One vector is turned by the same rotation once a tick. Each row is the vector after some number of ticks, and that number follows the row.
The counts run from 0 to 194.
[146 141 122 106 149  58  98 138 108 144 135  65 121 119 130 184  87  97
 161 143 128 113 106 145 135 102 125 107 146 146 123 157 111  80 160 139
 141 169 143 116 114 115 156 109 159 114  77 151 120 132 123 122 185 125
 134 110] -> 155
[147 107 151 115 145 116  69 129 180 136 127 112 145 141 105 123 120 127
 171 149 177 125 112 123 125 161 107 148 101 138 129 112 141 133  95 138
 160 135  92 102  86  99 150  63 134 169  96 115  63 145 112 108 130 112
 145 118] -> 115
[136 111 119 138 160 121 130 122 132 126 137  89 115 118 145 159  63  97
 145 160 150  87 129 182 149 131 135 124 126 155 137 127 109  83 124 138
 145 173 134  67 127 107 158  81 184 124 122 113  85 147 124 142 145 149
  98 126] -> 144
[105 157 133 142 144 109 177 150 197 166 136 126  90 113 109 122  62 107
 137 103 164 123 102 112 145 121 141 140 172 181 136 137 142 122 141 136
 152 130  98 115 103  90 173 137 134 157 113 134 106 155  97 139 161 162
 136 133] -> 186
[141 141 138 139 142  80 104 141 170 149 127 109 122  92 100 165  94 123
 177 113 163 153 102  75 112 107 117 143 161 139 124 151 122 130 150 160
 158 144 111 128  67 129 162  95 125 165 113 148 110 128  96  99 164 146
 160 119] -> 96
[138 134 140  96 154 118 119 127 161 162 181  77 140 182 131 136 119 118
 142 127 139 102 106 173 138 144 150 120 114 187 125 144 162 108 189 116
 121 126 119 130 132  99 127 132 126 119  78 144 109 158 136 132 165  85
  91 117] -> 158
[144 125 136 137 173 118  92 166 173 136 121 101 131  94 109 127  92 120
 163 130 189 120 134 148 129 168 144 154 132 154 153 101 138  98  85 146
 168 153 103  80 137 100 157 103 164 120 104 132  82 136 136 141 147 163
 111 119] -> 126
[120 114 114 152 172 136  89 137 185 133 133 113 160 109 132  99  80 134
 147 149 166  88 138 145 124 160 112 142 125 161 152 114 144 119 100 151
 160 140 108  73 117 124 140  51 198 117 135 127 109 137 139 141 115 165
 124 122] -> 24
[110 142 176 113 120 111  99 147 190 150 119 127 173 132  83 147 121 137
 183 133 191 133  95  93 114 178 119 139 130 158 136 123 139 144 126 131
 171 112  83 118 109  95 154 113 138 148 103 150  77 150 111 105 144 104
 141 143] -> 107
[124 132 148 115 131 113 129 108 184 178 174 103 137 181 103 137  80 141
 149 126 151 125 101 106 131 115  99 143 115 173 137 162 145 134 184 123
 164 138  97 137  89 110 113  56 123 153 136 131 119 137 102 123 138 107
 158 111] -> 183
[102 148 142 134 131  93  54 141 142 121 128 119 150  63 114 155 129 127
 173 159 175  97 100  97 119 154 125 131 175 137 137 147 126 130 114 139
 158 121 119 113 111 128 175 108 172 132  69 152  97 156 138  97 162 135
 146 131] -> 18
[145 116 135 113 144  90 149 118 171 179 153 103 111 176 139 158  74 105
 143 123 133 131 111 127 134  94 117 127 122 166 106 155 135 115 176 145
 159 150 106 132  78  95 138  88 107 177 112 128  96 135  89 131 174 137
 145 111] -> 174
[126 111 158 131 145 113 104 110 195 144 140 145 156 152 125 105 122 135
 154 150 174 119  87 120 125 138  84 136 121 149 114 132 152 144 134 155
 142 113 102 125  59 122 150  65 116 172 109 137  89 161  95 109 118 115
 155 127] -> 4
[141 127 139  95 143 101 144  96 151 166 153 124 135 185 125 152  85 115
 153 147 144 104  83 172 167 119 108 105 105 173 109 155 128 121 209 141
 148 160 119 116 109 104 135  80 131 129 108 136 121 152 109 123 142  87
 122 116] -> 64
[108 126 143 158 151 136 110 152 200 121 132 141 153  79 110 128 102 125
 158 129 193  86 127 118 116 181 147 140 155 169 155 122 130 140 114 129
 160 124 112  81 128 119 166 115 166 133 113 148 109 158 140 128 153 173
 107 143] -> 118
[147 127 126 143 139 132 152 123 192 151 174  77 134 164 106 120 108 141
 142  96 128 133 110 126 112  94 120 145 135 178 120 158 170 114 177 140
 127 121 110 135  76 129 144 102  91 177 105 137 115 149  92 122 171 110
 114 122] -> 80
[127 117 146 125 146 119  88 132 183 147 122 102 193 156 108 100 137 158
 172 146 172 122 104 110 103 159  96 127 110 146 133 113 168 133 121 147
 162 110 100 104  87 124 142  60 166 137 106 143  86 147 117 129 110  92
 147 131] -> 13
[117 143 103 138 139  81 137 127 138 175 157  67 139 134 130 145  85 154
 145 118 105 133  99 124 131  83  88 126 157 144 112 173 140 100 167 157
 163 139 126 135  97 127 135  73 155 109  79 158 144 128 116 131 158 121
 174 101] -> 172
[138 130 145 135 156 104  76 131 199 144 151 140 123 104 118 130 103 128
 166 138 160 135 112  97 124 125 110 164 138 158 128 140 147 153 136 145
 153 138 103 135  75 128 138  60 119 172 107 132 105 142 110  95 155 167
 173 108] -> 105
[139 113 142  80 146  96  89 139 162 161 165  94 150 171 118 162 110 127
 151 143 149 100 128 168 138 160 145 133  98 169 138 136 128 122 155 110
 165 162 104 124 143  86 119  91 146 117  74 132 101 154 155 130 170 104
 120 104] -> 47
[142 100 123 152 169 128 106 115 199 131 150 112 156 131 130 113 110 139
 163 124 158 142 115 103  91 118  90 144 128 147 122 137 161 130 140 163
 137 127 110 120  53 139 146  61 112 186 119 144  99 144  93 116 142 135
 146 126] -> 3
[119 150 153 105 114  93 139 136 178 193 136 105 136 179  89 143  78 141
 148 122 158 146  90 100 143 132 108 125 141 165 119 142 138 122 150 136
 180 131  86 124 109  88 135  94 142 133 111 143  98 134 111 133 147 101
 173 123] -> 184
[106 118 117 135 119 128 168 143 165 159 189  78 135 135 130 153  75 136
 119 115 144  80 127 168 131 140 145 133 145 178 141 158 129 102 157 104
 150 139 133 100 159 108 140 114 157 114  81 138 123 168 148 145 194 133
 101 114] -> 59
[ 95 138 100 156 135 135 180 113 158 154 191  75 120 144 143  98  71 133
 115 122 131  77  99 152 140 103 121 125 157 181 138 171 154  98 169 120
 127 119 134 109 129 136 137  95 155 123 100 123 138 163 119 137 163 116
 111 120] -> 170
[158 145 119 115 177 111  70 137 149 131 113 126 119 110 137 109  91 107
 161 158 163  93 109 186 173 158 142 130 112 153 141 114 125 104 116 158
 141 166 108  76 132 103 160  94 175  92  97 129  94 134 137 131 123 132
 109 111] -> 134
[106 145 120 169 126 142 171 119 191 153 166 128 120 121 133  92  74 144
 125 127 173 103  88 122 150 115  92 150 164 166 134 160 145 134 126 140
 150 110 115  94  89 134 143  64 142 155 120 105 113 160 103 113 125 155
 152 118] -> 93
[157 106 126  97 159 105 119 113 131 151 145  74 137 180 119 166  83 105
 159 153 131 111 121 171 142 120 133 123  84 159 130 151 109  92 173 125
 156 171 109 112 112  98 135  66 133 129 122 120 104 140 121 128 160  94
 110 112] -> 55
[126 125 100 137 173 128 158 152 171 170 162  70 155 153 133 117  70 144
 133 103 130 109 124 170 138 126 130 117 143 177 143 137 161  95 170 144
 135 141 127  97 140 113 135 116 167  84 114 158 147 126 126 180 157 131
 117 116] -> 160
[155  80 125 113 176 100  68 136 161 129 142  92 154 129 116 183 104 116
 171 134 141 120 153 141  99 149 136 136 107 155 133 124 118 122 124 130
 172 167 117 115 106 104 139  79 144 148  90 139  93 143 139 125 181 154
 120 117] -> 37
[109 172 156  98 122  90 148 138 165 186 141 126 107 152 111 140  83 110
 143 119 160 122  72 127 164 145 145 120 155 184 130 147 153 125 190 137
 143 133 102 132 129  82 154 147 146 129  86 150 114 146 107 132 160 111
 136 122] -> 176
[128 158 103 155 163 119 118 131 170 141 139  89 159 114  95 108  98 143
 175 116 120 135  96  80  98  89 107 112 161 159 122 180 150 128 191 150
 145 124 107 124  76 153 165  76 136 147 124 144 153 119  91 102 155 105
 127 145] -> 190
[133  88 138 104 156 112 111 125 165 128 136 129 195 164 147 141 128 126
 153 153 152  91 110 196 140 164 115  85  96 161 113 131 134 123 172 145
 135 148 122  95 125 113 143  85 160 106  88 166 119 166 145 137 139  93
 118 133] -> 141
[137 149 116 134 162 119 125 117 177 161 175 105 124 145 124 108  70 144
 143 117 124 124 102 117 125  96  98 145 128 181 127 179 154 130 187 136
 148 138  98 133  71 138 118  48 123 155 121 126 147 126 104 111 153 132
 161  97] -> 182
[130 149 132 112 133 130 131 115 179 155 121 104 131 180  95  79  92 134
 162 135 155 128  88 112 137 110  91 133 112 167 117 148 153 133 148 136
 146 119  81 115  77 115 152  73 118 157 113 106  96 143  84 109 122  80
 139 119] -> 192
[129 173 122 141 120  86 132 143 138 154 155  49 116 117  91 157 105 133
 154 110 139 130  94 102 128  88 123 136 184 159 138 174 144 100 165 127
 151 119 131 130 112 122 154 119 137 121  76 148 131 136 104 108 189 102
 134 112] -> 78
